Each row has a name. Each piece below is followed by the name of the row it came from, unless a question asks for something else. Each question is about the rows just above it. Places in a row count from 0.

Columns, left to right: A K Z P
J_78: [160 128 135 105]
J_939: [ 90 143 116 153]
J_21: [123 135 159  78]
J_250: [183 144 100 154]
J_600: [148 129 159  64]
[160 128 135 105]	J_78
Times [145] occurs in J_250:	0
Which column holds [160  90 123 183] top down?	A
Row and place of [143] in the named rows:	J_939, 1

Columns, left to right: F L U D
J_600: [ 87 165 124  77]
J_870: [145 165 124  91]
J_250: [ 87 165 124  91]
J_939: [ 73 100 157  70]
J_728: [149 146 175 101]
J_258: [126 155 113 104]
J_705: [ 78 148 166 109]
J_740: [109 108 149 176]
Row and place of [146] in the named rows:	J_728, 1
Where do [149 146 175 101] appear?	J_728
Where in the named rows is [108]?	J_740, 1
Where in the named rows is [175]?	J_728, 2
Row and place of [100] in the named rows:	J_939, 1

Columns, left to right: C W J M T Q B Y X
J_600: [107 103 157 133 118 148 134  93 111]
J_870: [142 102 113 160 141 156  88 152 159]
J_612: [142  95 129 146 175 144 169 148 155]
J_740: [154 153  97  95 135 118 104 174 169]
J_705: [163 124 131 160 168 144 162 135 137]
J_939: [171 126 152 150  83 132 132  90 119]
J_21: [157  90 160 119 156 159 133 170 149]
J_649: [133 167 166 109 121  85 124 152 175]
J_258: [151  98 160 166 109  90  86 146 136]
J_78: [169 146 137 123 101 148 106 110 135]
J_728: [152  86 147 159  89 101 118  94 174]
J_250: [174 171  87 129  99 139 106 172 156]
[174 171  87 129  99 139 106 172 156]	J_250
[142  95 129 146 175 144 169 148 155]	J_612
[174 135  90 170 152 146] is in which column, read top down?	Y
Count of [156] in J_21:	1
Which column holds this, read top down? [104 162 132 133 124  86 106]	B

Columns, left to right: zufaf fuz salik mam faf Kidog pina Begap Koto geren
J_612: [108  99 129 129 122 143 125 150 123 130]
J_21: [116 151 126 127 127 141 125 106 127 124]
J_250: [118 157 131 129 122 113 140 102 124 135]
J_870: [133 154 129 128 137 114 135  99 125 130]
J_78: [134 122 127 126 123 131 129 123 128 125]
J_740: [163 101 128 127 118 130 125 150 135 124]
J_649: [134 113 127 125 133 141 115 121 123 120]
J_705: [104 103 126 127 130 142 119 143 129 126]
J_600: [147 124 131 129 125 127 124 131 126 127]
J_258: [141 160 128 128 121 126 136 106 128 127]
J_728: [134 122 127 126 123 131 127 123 128 125]
J_939: [ 73 105 125 126 142 141 124 118 122 131]
[104 103 126 127 130 142 119 143 129 126]	J_705
Where do [163 101 128 127 118 130 125 150 135 124] appear?	J_740
Which column holds this, read top down? [126 127 125 127 129 128 126]	mam

Columns, left to right: zilo vani patu lirir vetu natik begu Mav Kop Geme
J_939: [126 166 126 152 152 127 126 152 144 116]
J_705: [153 171  82 119 151 127 126  92 144 118]
J_612: [152 123  85 121 148 128 123  99 121 118]
J_649: [152 127  86 120 151 131 126  97 141 117]
J_600: [151 161  87 118 148 130 126  98 138 118]
J_21: [152 166  82 119 152 128 127  93 144 116]
J_728: [152 164  84 117 150 130 127  97 143 118]
J_870: [152 122  85 121 148 129 126  96 141 115]
J_250: [154 168  81 119 149 129 127  91 144 117]
J_740: [151 160  89 120 149 129 123 101 141 118]
[154] is at row and place	J_250, 0
Count of [123] in J_612:	2
Where do [152 123  85 121 148 128 123  99 121 118] appear?	J_612
Where do [152 164  84 117 150 130 127  97 143 118] appear?	J_728
Times [126] occurs in J_939:	3

Columns, left to right: R N E G V S H
J_870: [148 110 110  64 110  64 110]
J_250: [135 135 153 153 135 106  99]
J_612: [149 142 142 149 133 129 110]
J_258: [148 109 118  64 121 128 138]
Times [153] occurs in J_250:	2
Times [110] occurs in J_870:	4
How many times does J_250 hold [136]?	0
Which row holds [135 135 153 153 135 106  99]?	J_250
[148 110 110  64 110  64 110]	J_870
Times [121] occurs in J_258:	1

Columns, left to right: sol Reg voz Rez Somo Dal gokif gabur gul
J_728: [129 123 131 134 115  87 139 128 121]
J_612: [130 147 123 113 115  90 123 121 122]
J_649: [134 118 123 142 114 104 126 136 122]
J_21: [125 141 141 129 141 108 125 125 116]
J_870: [130 137 134 133 125  76 137 126 115]
J_78: [130 140 123 113 129  90 123 121 122]
Where in the named rows is [139]?	J_728, 6
How many times does J_21 hold [141]?	3

Columns, left to right: Ris kevo sez Tefi keril reso
J_870: [108 127 140 170 135 153]
J_728: [131 125 162 151 155 131]
J_250: [131 131 162 131 131 134]
J_649: [115 109  94 130  98 135]
Times [131] occurs in J_250:	4
[131 115] is in which column, read top down?	Ris
Where in the named rows is [153]?	J_870, 5
Row and place of [134] in the named rows:	J_250, 5
[131 131 162 131 131 134]	J_250
Row and place of [108] in the named rows:	J_870, 0

Columns, left to right: vuz Lili dadob sov tete Fela padil
J_258: [146 125 152 122 125 114 151]
J_78: [ 77 141 100 139  93 114 125]
J_649: [108 115  91 116 126 134  98]
J_870: [148 135 147 116 154 149 139]
J_600: [154 123 165 131 169 172 130]
J_21: [ 94 144 113 126 100 112 138]
J_612: [162 128 147 130 134 125 141]
J_728: [ 90 107 108 114 120 143 108]
[ 90 107 108 114 120 143 108] is in which row?	J_728
[108 115  91 116 126 134  98]	J_649
[154 123 165 131 169 172 130]	J_600

Columns, left to right: sila Lar saka Pigon beg Tafi
J_939: [129 121 172 128 159  95]
J_258: [168 135  77 146 165 132]
J_740: [180 135 137 151  91 117]
J_870: [ 83 169 166 188  95 129]
J_250: [147  92 147 138 147 131]
Times [147] occurs in J_250:	3
The row with [168 135  77 146 165 132] is	J_258
Row and place of [137] in the named rows:	J_740, 2
[159] is at row and place	J_939, 4

Columns, left to right: Zez fupir Susav Giz kuv dimi pud mevez
J_600: [117 192 123 168 137 161 143 141]
J_21: [120 105 128  96 110 104 107 126]
J_78: [97 99 99 97 97 97 99 97]
How many times does J_78 hold [97]?	5
The row with [120 105 128  96 110 104 107 126] is	J_21
Which column holds [141 126] top down?	mevez

Columns, left to right: nuto zag Tuvok Pak pavuk
J_870: [ 81 162 128 129 147]
J_258: [ 68 139 100 136 134]
J_939: [ 77 166 104 135 147]
[ 81 162 128 129 147]	J_870
Which column holds [139 166] top down?	zag

Columns, left to right: nibo Dobul kemur kovo
J_612: [121 123 108 169]
J_728: [105 105 105 105]
J_21: [134 148 134  91]
J_939: [164 150 113 128]
J_705: [122 174 129 106]
J_740: [ 94 117 108 163]
J_258: [135 160 101 133]
J_78: [167 115 156 150]
J_250: [122  98 131 125]
J_649: [164  93 106 148]
J_870: [ 93 120 105 103]
Times [105] occurs in J_728:	4
[113] is at row and place	J_939, 2
[121 123 108 169]	J_612
Row and place of [160] in the named rows:	J_258, 1
[164  93 106 148]	J_649
How many times does J_705 hold [121]?	0
How many times does J_250 hold [125]?	1

Columns, left to right: movev potel goga kip vof Nagil vikik Suk
J_649: [103 135 164 177 107 187 151  73]
J_740: [181 186 102  95 116 176 114 123]
J_78: [103 178 164 178 103 187 151  73]
[103 181] is in which column, read top down?	movev
[181 186 102  95 116 176 114 123] is in which row?	J_740
Count of [103] in J_78:	2
Which column holds this, read top down? [186 178]	potel
Where in the named rows is [102]?	J_740, 2

Columns, left to right: Buziz povok manil Gem danet
J_600: [147  79 147  95 157]
J_740: [120 137 146 159 143]
J_649: [127 133 141 148 156]
Times [148] occurs in J_649:	1
Row and place of [133] in the named rows:	J_649, 1

Columns, left to right: fal gite tef Bezag tebo
J_612: [ 95 129 107  99 112]
J_21: [109 119 135 160 121]
J_870: [144 135  81 164 120]
J_728: [104 131 137 160 118]
J_740: [104 127 144 147 124]
J_705: [133 125 163 163 121]
J_78: [112 135  84 156 131]
Times [163] occurs in J_705:	2
Which column holds [107 135  81 137] top down?	tef
Which column holds this, read top down? [144 104 104]	fal

Columns, left to right: Fufe Mese Segak fazo kam Dopu fon
J_21: [116 112  95 131 131 103 119]
J_728: [168 133  92 117 122 185 116]
J_78: [121 140 158 128 141 134 133]
J_870: [135 105  96 121 135 125 133]
J_939: [111 142 122 136 130 115 122]
J_600: [119 121 109 125 109 118 110]
How many times does J_21 hold [95]?	1
Where in the named rows is [134]?	J_78, 5
[121 140 158 128 141 134 133]	J_78
How many times does J_600 hold [110]?	1
Where in the named rows is [111]?	J_939, 0
[168 133  92 117 122 185 116]	J_728
Which column holds this, read top down? [141 135]	kam

Columns, left to right: der Zibe pimo sota bafin Rov Rad tovi Gopo
J_728: [136 135 120 118 135 157 174 175 136]
J_258: [130  96  96 179 115 115 139  90 145]
J_939: [136 120 120 114 146 138 139 117 117]
Count of [118] in J_728:	1
[90] is at row and place	J_258, 7
Times [115] occurs in J_258:	2
[138] is at row and place	J_939, 5
How many times does J_939 hold [136]?	1
[136 120 120 114 146 138 139 117 117]	J_939

